Each path below is one point turned by a fixed rotation once a step. After each direction that follows a path, write how fast that rotation turns it, in degrees a step (0 if it stays still).
Each turn is a multiple of 5 degrees from 10 to 175, or 0.
Path 1:
[ -9  -3 -23 -16 -26  32 -49 -13 -12  15  24 -17  -2  -3   8   0 -15  -1
  -1   1  15 -23  -2  -7  25  37  13   4 -28 -15  13   5  12 -22   4   0
  -7]
[-14 -33  -5  -9 -26   8 -44   7  -7   8  28 -24  13  21   0   2 -16 -14
  19  -7   3 -22   0  -3   5  24  14  17 -21  -6  -6  36  18 -16  26  -6
   8]
[ -5 -29 -20  -4 -10  29 -56 -14  -7  12  18  10  -7  11  12   5  -8   7
   7   0   2 -31 -12  -4  14  38  13  20 -30   0  11   3  14 -11  11   1
  -3]
[-23 -15 -18 -11 -26  14 -41  -4 -15  14  26 -24   9   0 -16  -7 -27  -6
   5  11   5 -15  -5  -4   8  23  16  28 -30   2  -9  28   5 -31   6   7
   2]
[-21 -25 -13   1   0   4 -63  -6   7  19  17   0  11  13   2   5  -7   8
  12   4   5 -21 -14 -17   6  34  18  23 -18  -8   7  21  20   3  20  -9
   9]
[-16 -17 -20  -9   1  16 -45 -18   1   2  23 -14   6   3  -6  -9 -15   1
   0  -1  -4 -38 -17  10   6  22  10  31 -43   7  -8  12  -2 -25  -2  15
   7]
[-27   1 -14  -2 -14   3 -54 -20   9  18  17 -20  19  -1  -5  -6 -15   6
   2   4  28 -12 -10 -17  12  34  12  19 -23 -17  -5  23  20 -14   6 -10
   3]
[-15 -23 -10 -12   5   6 -52  -5  18   4  30 -28  15  13   6  -8  -3  -3
   7 -16  -7 -36 -14   9   3  24   3  14 -37  -5   4  15   7  -5  12   0
  23]
[ -6   0 -13  -4 -12  21 -47 -28   4   7  16 -12   6   1  13  -2 -14  -3
  -3 -11  23 -40  -4  -8  25  32  11  16 -29 -20 -10   8  12 -24  -3   2
  -8]
[-14 -14 -13 -13 -31  12 -45  -3   4   6  30 -39  17  12   0 -12 -10  -3
  10 -13  15  -8  -7   6   3  28  -1   6 -32  -7   2  23  23 -15  18 -12
  13]
[ -5 -26  -9 -11  -7  22 -47  -5  -3  15  25  -8   1  10  26   7 -10  -8
   4 -10   2 -44  -3  -8  24  36  16   7 -24 -22  12   9  10  -8  11  -1
   3]
[ -5 -14 -17  -7 -35  27 -45 -14 -13  -4  21 -19   5  14  -8  -3 -15  -7
  12 -10  11 -22   0   4  12  21   8  22 -30   6 -14  23  21 -31  16   1
  -6]
[-18 -33 -13  -9 -20  14 -46   0  -8  28  29  -8   6  10  13  -1 -14   4
   7  11  13  -9  -7 -12   8  45  12  14 -26 -10  21  15  17  -8  12 -11
   4]
[-14 -19 -20 -10 -10  21 -53   0 -10   5  21 -12   1  11 -11   8 -14  -9
  11  -2 -16 -42  -6   1  14  16  24  23 -25   2  -6  23   2 -18  16  13
   5]
[-17 -25 -13   7 -16   8 -48 -23  -4  15  15   2  11   8   1  -5 -17  10
   4   8  24 -13 -12 -12   2  38  11  36 -28   1  -9  20  22 -19   6  -7
  -6]
Speeds:
[ -1  -5   1  -4  -2  -2   6   5  -1  -6   5 -10   2   2  -6  -5  -2  -5
   2  -4  -7   0   0  10  -6  -7  -4   3  -6   8  -5   5  -4  -6   1   4
   5] -> 175
[  6   6   3  -3  -3   2   3  -3   6  -5   2 -10   2   1   9  -2   3  -4
  -2 -12   6  -4   4   4   5   1  -6 -10  -1  -8   0  -3   3  -1  -1  -4
   1] -> 35
Path 2:
[-21  10 -29   9  -4   5  26 -23  23   7 -12  10  22  25   0  -3  20  -1
  24  15 -15  -2  18   8   2 -18 -29   1 -19 -33 -14   6 -14  17  -2 -12
  15]
[-12  24 -20  -1   3  23  13 -18  26  18 -11  10  31  20 -11 -11  12  12
  13  -1  -1 -17  19  -5  19  -7 -25  -5 -27 -30  -9 -11 -14  21   8 -19
   9]
[-20   4 -29   6 -19  14  26  -6  31  10   1   9  28  24  -1  -2   9   7
  23   6   1  -7  22   2   4 -19 -23  -7 -28 -36  -1   8  -5   8   8 -15
  13]
[-11  24 -23   6   2   8  29 -14  26  13 -27  14  28  16   1  -1  19   9
  12   7  -3   1  15   9  14  -8 -31  -2 -24 -34  -5  -7 -17   9   0 -18
  19]
[-15  17 -20  -6 -10  23  18   0  30  15  -4  11  33  15  -3  -6   3  16
  13  -5  14 -14  23  -1  18  -6 -28 -10 -32 -34   3  -3  -5   9  10 -23
  13]
[-17  12 -26   2 -15   5  32  -2  26   3 -14   7  27  16  11   2  13   9
  19   8   7   3  19  14   0 -13 -35  -2 -26 -34   3   9  -6   2  -1 -16
  26]
[-11  30 -15 -12   1  16  22  -8  20   9 -23  12  28   6   3  -3  12  16
   7  -2  13  -8  17   8  18   5 -38  -4 -26 -30  -5  -9  -8  11  -2 -24
  22]
[-20  10 -19 -14 -18  18  21   5  24   2   2   4  28  14   8  -4   0  14
  16   1  21 -13  22   5   3  -6 -41  -6 -27 -33   2  12   4   7  -1 -20
  21]
[-15  23 -19  -7  -4   4  26 -13  17  -7 -22   3  21   8  13   1  13   8
  15   8   8  -2  14  20   1  -2 -49   7 -21 -28  -9   3  -6   9 -11 -17
  30]
[-19  20 -12 -24  -2  22  11  -9  16   1  -5   6  24   9   1  -9   2  13
   9  -3  21 -22  19   4  14   7 -47   0 -23 -31 -13   0  -1  21  -6 -25
  15]
[-22   8 -20  -9 -13  10  18  -9  20  -9   3  -2  20  19  12  -4   4   4
  23  11  11 -14  19  12  -5  -8 -50   7 -21 -32  -6  17  -1  15 -12 -11
  24]
[-19  23 -15 -11   6  14  14 -27  13  -8 -15   6  17   9   1  -6  12   6
  13   6   4 -14  13  14   9   6 -48  12 -22 -29 -22  -6 -13  23 -13 -16
  19]
[-28   7 -15 -12  -6  22   4 -12  20   0  16   3  21  23  -1 -14   2   7
  16   6  10 -26  19  -1  10  -4 -46   2 -21 -34 -13   8  -4  26  -5 -16
   7]
[-25  12 -22   8  -4   8  17 -26  20 -10  -1   0  17  23   5  -8  14   1
  24  16  -7 -10  13  14  -2 -10 -43  12 -22 -32 -14   4 -16  20  -9  -4
  18]
[-25  20 -15  -5   3  23   7 -27  15   4   0  13  20  19 -10 -13   9   6
   9   4   0 -16  17   3  17   0 -35   4 -27 -35 -21  -9 -18  27  -1 -19
   5]
Speeds:
[  4  -2  -2 -12   3  -1  -2  -6  -5  -4  -2  -6   0  -2   1   2   2  -1
   6  -1   1  -7   1  -3  -9   0  -6   2   5   7 -10   5   8   8  -3   0
   1] -> 25
[  9  -3  -6  -4  -1  -2   8   7   7   8 -11   2   4  -6  -1   9   4   4
   6  -5   1   0   0  -3   2  -5   4  -4  -2   2   3   0   5  -4   3  -2
   0] -> 20
[ -2   2   1  -6   7  -3   2  -1  -5   6  -9  11  -4  -1  -1   2   5  -4
 -10   1  -4   6   0   0   8   4  -1   0   5  -2  -8  -1  -3   4  -5  -8
  -4] -> 135
Path 3:
[  7  -2   2  17   6 -41 -17  -4  -6  16 -23 -14  46   3 -12  16   5   4
   2 -19 -10  -8  -3   9   2  22  11 -14  19  -9  -8   2  14 -24 -22   9
  -1]
[ 10  -6   8  22   8 -26 -15  -6 -18  11 -19  -5  30  15  -4  19   0   7
   8 -36 -14 -14 -18  20  -3  28   4 -19  24   5 -14  -7  11 -21  -8   6
   1]
[ 15   7   9  19   7 -23 -36 -12  -5  11 -18 -12  44  12   4  13   1  10
  10 -28  -2 -17 -17  17 -17  21  16  -6   7   1  -5   2  11 -22  -4   4
   0]
[ 27  -3  -1  19   8   0 -24  -4  -5  22 -24 -15  31  18  -5  21   2   6
  16 -29  -1 -20 -19  28  -8  26  10 -14   3   5  -9   4  17  -8  -9   0
  -8]
[ 29   2   0   8   6 -13 -24  -5   5  21 -19 -17  43  23 -15  18   7   4
  15 -26 -10  -7 -11  11  -4  26  19  -4  -5 -16  -1  14  14 -11 -15   2
   0]
[ 19 -10 -11  16   7 -16 -10   3  -1  28 -26 -15  37  12 -23  23   7  -3
   9 -19  -8 -10  -5  16   6  24  11 -15  10  -9  -8   8  19 -13 -29   9
  -8]
[ 15  -4   5  10   6 -36 -12  -5  -8  14 -16  -6  38  18 -18  18   5   4
   8 -31 -20  -6  -9   5   6  29   9 -12  17 -16 -11   3   8 -23 -18  11
   7]
[  7  -4   1  21   6 -35 -22  -5 -12  15 -23 -11  40   0  -2  18   7   5
   0 -21  -5 -20 -10  19  -3  22   7 -17  23  -1 -12  -4  13 -26 -16  13
  -3]
[ 18  -2  11  19   9 -20 -24  -8 -15   8 -18  -7  32  19   2  18   2  11
  12 -37 -12 -19 -22  21  -8  28   7 -13  15   2 -11  -2   9 -19   3   2
   4]
[ 21   3   4  17   8 -13 -34  -8  -1  17 -25 -21  45  10   4  17   4   8
  13 -19   1 -17 -16  21 -15  21  17  -7   0   1  -3   6  17 -13  -9  -2
  -7]
[ 28  -4  -2  16   9  -1 -16  -2  -3  23 -24 -16  33  27 -15  21   0   1
  19 -32  -7 -10 -17  22  -2  28  12 -13   1  -2  -5   8  16  -5 -14  -4
  -6]
[ 21   2  -2  11   6 -22 -19  -4   6  24 -19 -18  46  16 -21  19   5   0
  13 -21  -8  -1  -5   7  -1  24  20  -7   2 -16  -2  12  14 -16 -27   7
  -3]
[ 13 -10  -7  16   6 -22  -6   0  -9  24 -22  -8  31  11 -22  24   5  -2
   7 -28 -11 -12  -7  16   9  27   5 -19  20  -9 -14   1  12 -20 -25  14
  -3]
[ 11  -1   7  12   7 -40 -23  -9  -9  10 -14  -6  42  10  -7  16   8   9
   3 -30 -15 -13 -10   8  -1  26   9 -10  17 -12 -13   1   7 -27 -10  15
   7]
[ 12  -9   4  21   8 -23 -24  -5 -14  12 -24 -11  34   3   5  19   6  10
   4 -23  -3 -27 -16  26  -5  24   3 -18  16   5 -13  -4  15 -22  -6   6
  -4]
Speeds:
[  2  -8  -4   4   1  10   9   4  -6   3  -3   2 -10   2  -3   4  -2  -3
   1  -5  -1  -4  -3   8   5   3  -7  -7   5   7  -5  -4   2   4   0  -1
  -4] -> 160
[-10   5   0   6  -1  -7   6  -1  -3   2   4   4   0  -1  -6  -2  -7  -3
  -2  -4  -1  10   2  -5   0  -1   1  -2  11   2  -2  -5  -4  -6  -9   7
   0] -> 60
[-1  1  5  0 13 -4  4  1  5 -1 -5  5 -2  5  3  0 13 -5  6 -3 -4  3  1  0
 -6 -5  2  1 -4  4 -7 -5  8 -3 -2  5 -6] -> 0
Path 4:
[-27 -11 -30 -25  12  -9  -7 -19  45   1  26  13 -13  10  -5  18  21  15
   4 -16  -9   5 -13  -4  -2  31  -7   0  -6   3  27  -3 -22 -16  -1 -11
 -19]
[-26 -12 -19 -25   1 -13  -3 -16  49  23  10  29  -3   2 -10  12  13  25
   6 -30 -15   6  -1 -11  -3  17   5 -14  -1 -10  -9  11  -8 -29   5 -14
 -12]
[-34  -9 -37 -16  -6 -13  -7 -24  51  -3  16   8 -15   8  -4  16  10  17
   7 -22  -2  -7 -13  -5   2  21  -2 -12 -16   5  24   1 -14 -22  -5 -11
 -16]
[-26  -8 -19 -29  14 -12  -6 -13  44  18  19  26  -5   7 -10  13  25  15
   0 -25 -19  16  -8  -7  -2  33  -2  -1   3  -8   2   4 -19 -22   6 -15
 -15]
[-28 -13 -26 -18  -8 -10  -6 -22  52   7  11  19 -10   3  -9  16   4  28
  14 -25  -1 -11  -1 -11  -3  12   2 -24 -11  -3  13   6  -5 -32  -1  -9
 -14]
[-35  -6 -32 -26  10 -16  -8 -15  47   7  19  12 -13   9  -3  13  21   7
  -2 -23 -14  12 -18  -2   5  28   0   5  -8  -1  15   5 -23 -14  -2 -13
 -12]
[-24 -10 -17 -17  -2  -9  -3 -21  47  13  17  30  -4   4 -13  12  14  30
   7 -24 -11   0   7  -9  -8  26  -5 -22   0  -6   1   0  -7 -34   7 -14
 -20]
[-33 -13 -36 -26   4 -12  -9 -16  54   8  14   8 -12   6  -2  19  10  17
  10 -20  -4  -1 -21 -10   3  11   6  -5 -13   1  23   9 -15 -17  -7  -9
 -11]
[-32  -2 -23 -15   1 -14  -5 -19  42  11  18  27  -9   8 -11   5  23  13
  -5 -28 -18  11   0  -1   0  35  -7 -10  -2  -8  -6   1 -16 -27   5 -16
 -14]
[-20 -18 -25 -27   5  -8  -7 -20  50   7  16  17  -6   6  -6  22   8  31
  18 -16  -1  -6  -6 -15  -8  15   0 -15  -6   1  23   3 -11 -26   0  -8
 -18]
[-39  -5 -32 -22   2 -19  -6 -16  49  15  12  17 -12   4  -5   7  18   7
  -3 -33 -14  10 -14  -2   9  22   6  -2 -11  -7  -1  11 -18 -18  -3 -15
  -6]
[-22 -10 -21 -17  -1  -6  -4 -26  46   1  23  24  -8   9 -10  15  16  26
   9 -17  -7  -3   4  -5  -9  33 -12 -19  -4   0  16  -7 -11 -30   5 -12
 -23]
[-30 -15 -29 -34  12 -15  -8 -10  53  19  12  16  -6   3  -4  18  12  18
  10 -25 -10   7 -20 -14   1  11  10  -2  -6  -5  11  15 -16 -17  -2 -10
  -8]
[-36  -3 -28  -9 -11 -14  -5 -26  47   2  17  21 -14   8  -9   5  16  15
  -4 -27 -10  -1   0   3   2  31  -7 -17 -11  -3   2   1 -12 -28   0 -15
 -14]
[-19 -18 -24 -33  16  -7  -7 -14  47  11  20  19  -5   7  -7  22  17  24
  13 -14  -7   4 -12 -14  -8  22   0  -2   0  -1  24   2 -16 -20   2 -10
 -19]
Speeds:
[  1   1   1   9 -11   2   1  -7   0  -7   0   2  -2   1  -2  -1  -4   6
   2   1   5  -9   9   2  -3   1  -5 -12  -3   2   1  -5   6  -7   1   1
  -4] -> 155
[ 9 -6  8 -7  6  4  1  3  0  7  0  7  7 -2 -3  5 -2 10  7  3  0 -1  4 -8
 -7 -3  2 -2  7 -2 -1  1  3 -3  4  2 -3] -> 135
